rotation steps, each row followed by its count of steps
The counts run from 0 to 168.
[  9  14 -32 -21  38  -3  14 -11  -3  14 -10 -13   1  27  -8 -10  21  15
  -2 -24 -17   0   5 -10 -19   6  19 -31  -9  25  -3  -4   6 -22 -13 -10] => 73
[-15  14 -34   6  16  12  26  -6  13  -7 -42  26  13  18 -11   0 -11  13
 -24 -12   5  26 -17   1 -15  -9   7 -24   7  22  27  15  -4  19  -7   1] => 48
[  0  19 -15  -1  31  -7  16   1   0  27 -33   2   8  -4  38  -8  14  -4
  10  -3  11  -8  -6  11  17  -6  -5  28  -2  19  36  27  -4  13 -12  18] => 121
[ 21 -16   5  -1 -12  29   0 -22 -21 -16 -11 -13   6 -21  20  -6   2   6
 -24 -10  13  11   7   0   6  14  -7  22  31 -39 -19  -7  -6 -27  -3  -2] => 108
[ 19  -9  17   9   7   3  13 -10  22 -13  33  -6  -7   1  -1  22 -50  10
  -3  -9  36   1  15  -9  -8  22   5  29   4  -8 -13 -18  16   6  15   2] => 132
[ 23 -30  -4 -11  -2  39   2  -9  -6  -6   1 -16  -7   5 -14   3  19   5
  -4  14  -9   1 -14  -8 -31  27   3   9   8 -15 -39  -7 -26  -4   3 -18] => 68
[ 19   7 -11 -19  54  -5   4  22  19  21  15  17  -4  17   0  -8  11  12
  -4 -13 -21  -2  16   1 -11  23   7   0 -12  14  12  13   1  -8  21 -15] => 1
[ 21 -16  -6 -20 -12 -22  -3  18  -2 -13   1 -12 -21 -12 -29 -11  -6  -9
   2  16   2 -16  33 -29   7 -13 -13  24  -3   6   2 -22  26  -3 -20  16] => 101
[-30 -18 -15 -17 -13  22  -5  -6 -13  -6 -13  -8 -23   8 -15   3 -16 -22
  -3  10   9   8 -33  11  -9  -5 -26  10 -13  16  -2 -21 -23  13   1  41] => 94
[-10  32 -28  -1  26  -8   7  -2   1   3 -27   9  10   7  26  -9  15 -10
   6  -5   5   8 -10  14  11  -3 -14  20  -2  20  43  12   4  22 -18  31] => 120
[-11 -11  10  18 -12  10  20  -6  34 -11  10  -3  16   6  -1   7 -36 -12
  10  13  29   5   6  10   7  12 -48  18 -11 -16   6 -30  -2  17  10 -32] => 20
[  7  -9   8  -4  13   9   2  28   8  13 -15  12  27   5   5  -1  13  10
 -27 -20  -8   4  17  -7  -6  13  13 -13  15  -9 -16  21  -2 -14  34 -40] => 42
[  4  -1  13   9 -18  15  -1  28 -18  15 -14 -41  29  10  17  -9  10 -12
   3 -13  16 -15  -8  -8  -2 -17  15   7  12 -18 -33  20  10 -17  17 -21] => 83
[ 11 -16  -1  -6  55   9   4  -1  13  20  -7  21 -23  -5  11   6   1   1
  12 -16  22   5 -15  25   4  13  -2  15 -19  -4  -4 -24 -20 -13  23  -6] => 137
[ -8  -9   0  -3  -1  21   5   5  15  -9  -6   1 -23  16  -5   4 -31   5
  -7  16   7  27 -30  28   0  -9 -42   0  -3 -18   9 -18 -28  13   7   2] => 22
[  5   3 -12   6   7   9  -9 -17   8 -32  23   5 -16  16 -12  12 -30   5
 -15  -7  22  23 -30  20  -8  16 -14  18 -12  -8  -6 -36  -2  11  13  20] => 134
[ 13  -5  -3  24 -17   2  18 -26  -3 -15  15 -32 -17   8  23 -18  -5  39
 -14  -5  17   2   7   0  15 -23  -9  18   3 -27  27  12   3 -11 -25 -24] => 148
[ 25  13 -19  -1  16 -14   3 -12 -11 -19  -5  -6   9 -14 -10 -16  10   5
 -14 -16  16  10   6   0  37  -8 -10 -23  13   2   4 -23  31 -24  -4  32] => 104
[-12  -3  12  31   5  -3  -6  -6 -11  29  -5   6  12 -11  10 -22  28  13
  14 -16  31 -32 -15   8  21 -17  29  20 -13   2  12  16  -7   8   6 -29] => 10
[ -6  10  -6  29  21  -7  -3 -14 -11  18  -7  12  10  -2   1 -23  31   8
   5 -12  35 -14 -26  11  26 -15  18   3 -17   8  20  21  -3   9   2  -7] => 9
[  1 -18  -2 -11  12   4 -20  17   2  -3  19  14 -27   6 -24 -20  20  -7
  18  24 -10 -18  10 -17 -11   1 -12  40 -14  -1   7 -30 -22  -4 -21 -20] => 141
[ 29   3  -6  12 -24 -23   8  10  14 -17  -8 -45  25  -4 -23  26  -5 -12
  15  -4   8  -9   1 -18   2  15   5  -2   0   1  -7 -13  39  12   9 -15] => 59
[-17  16 -11  -3  25  -2  17  16  18  -1  12  20  16  26  -6 -12 -15 -12
 -23  -6 -10  12   4  22  -8   9 -31 -20  -7  26  30   2   3  15  19  22] => 160
[-16  20  -6  23 -28   4 -19 -28 -13  -9  17 -12  -7   4   9 -27  13  17
  -5  -1   1  -3  -6  23  28 -17 -20  13   5 -38  28  -7   2  -1  -5  10] => 150
[ 15  -5  -2   6  22  -5  24  12  -5  25 -26 -19   8 -10  45   0   4   1
  19  -6  19 -10 -16   6   6  -8   4  25  -1   9  28  37  -5  17   0  -3] => 122
[-31 -12 -16 -26   0   5 -12   1 -14  16 -22   3 -26  -4 -18  -1   1 -28
   8  11   9  -4 -21  22  -1  -1 -21   5 -12  17   7 -27 -16  16  -3  40] => 95
[ 28 -34   6 -10  13  31  19  -7   8  12  -8 -12  -8  -2   3   5  13   7
   5   4  11  -7 -13  -2 -14  32   1   1  16 -20 -42  -7 -25  -7  12 -14] => 67
[-23  16  -4  10 -15   5 -21 -23  -7  22  13   5  -2   0  10 -21  12  20
   0  -8   2  -5   0  32  33 -14  -7   5  14 -41  20   0   0  -3  10  14] => 151
[-18   8  -6  -9  -8  29 -39 -22 -16  -8  -3  18   6 -12  -9 -16  21  -5
 -10   0 -11   8   9   2  -2  15  -6  32  35 -35 -13 -16 -12 -17   5  22] => 110
[ 25 -38   3 -24  17  -2   7  29 -22  22 -24 -41  -4 -13  -8  -2   5 -19
   4 -13  -1 -11  -7  -4  -3  -3   9  -3 -24  34  -3  -5   5 -17   1  -5] => 98
[ 10  -7 -10  -6 -32 -11  -8 -17 -16  -8   0  -3 -16  -9  18  -1  11  24
 -42   0  14  -3  13   9  14   9 -11   6   8 -47 -12  15  -7   5  16 -10] => 37
[-13  20  -9  -7  10   8   1  27  15  -8  21  12   7  37 -11  -8 -27  -7
 -34  -1 -18  19  -3  18 -11  -5 -30 -11  -3  12  28   9   4   7  19  16] => 159
[ 10  -2   4   8   0  19   5  27   9 -11 -12   2  31  18 -13   0   9  -6
 -39 -10 -13   5  12 -19 -20  21   4  -7  12  -1 -15  12   0  -8  21 -43] => 43
[-13 -31  -9   2 -18   0  -8   7  -6   9   1  24 -25 -15 -24 -16  11  -9
 -21  24  15 -23 -18  13   9 -10 -21  14  -4  19  18  14 -29  29  -4  15] => 166
[-23  20   2  -9  -4  19   6  32  18   8   8  11  13  29 -21   0 -36  -3
  -3  -4  -5  15   5   0   0 -32   7  -6  36  -9  -8   3  18 -11  18  26] => 87
[ -3  10  -7  23 -33   7  -5 -33 -15 -17  15 -30  -5   7  13 -26   4  21
 -12   2   8   1  -4   3  18 -18 -16  14   3 -35  23   6   1 -10 -15  -6] => 149
[ 24   0 -12 -10  -8 -15  11  -4  24 -19   0  -5 -18   7 -12  20 -21  21
  -1  12  11  15  -6  -1   9   1 -12  -5  26 -37 -22 -20  15  17  12  26] => 62
[  1   9  -8 -19  29  32 -12  12  -8  13 -13   3  23   3   7   4   6   5
 -13 -40 -34  15   7  -3 -13  20  24  -3  11  -3  12  -1   0 -33  18  -4] => 113
[ -4  15 -14 -14   9   9   1  -2  18  -6  -7  -2  10  15  16   3 -10 -11
  -9  -4 -19  -6  44 -29 -28  16  -7  49   3   8  18   4   6   4 -19 -11] => 116
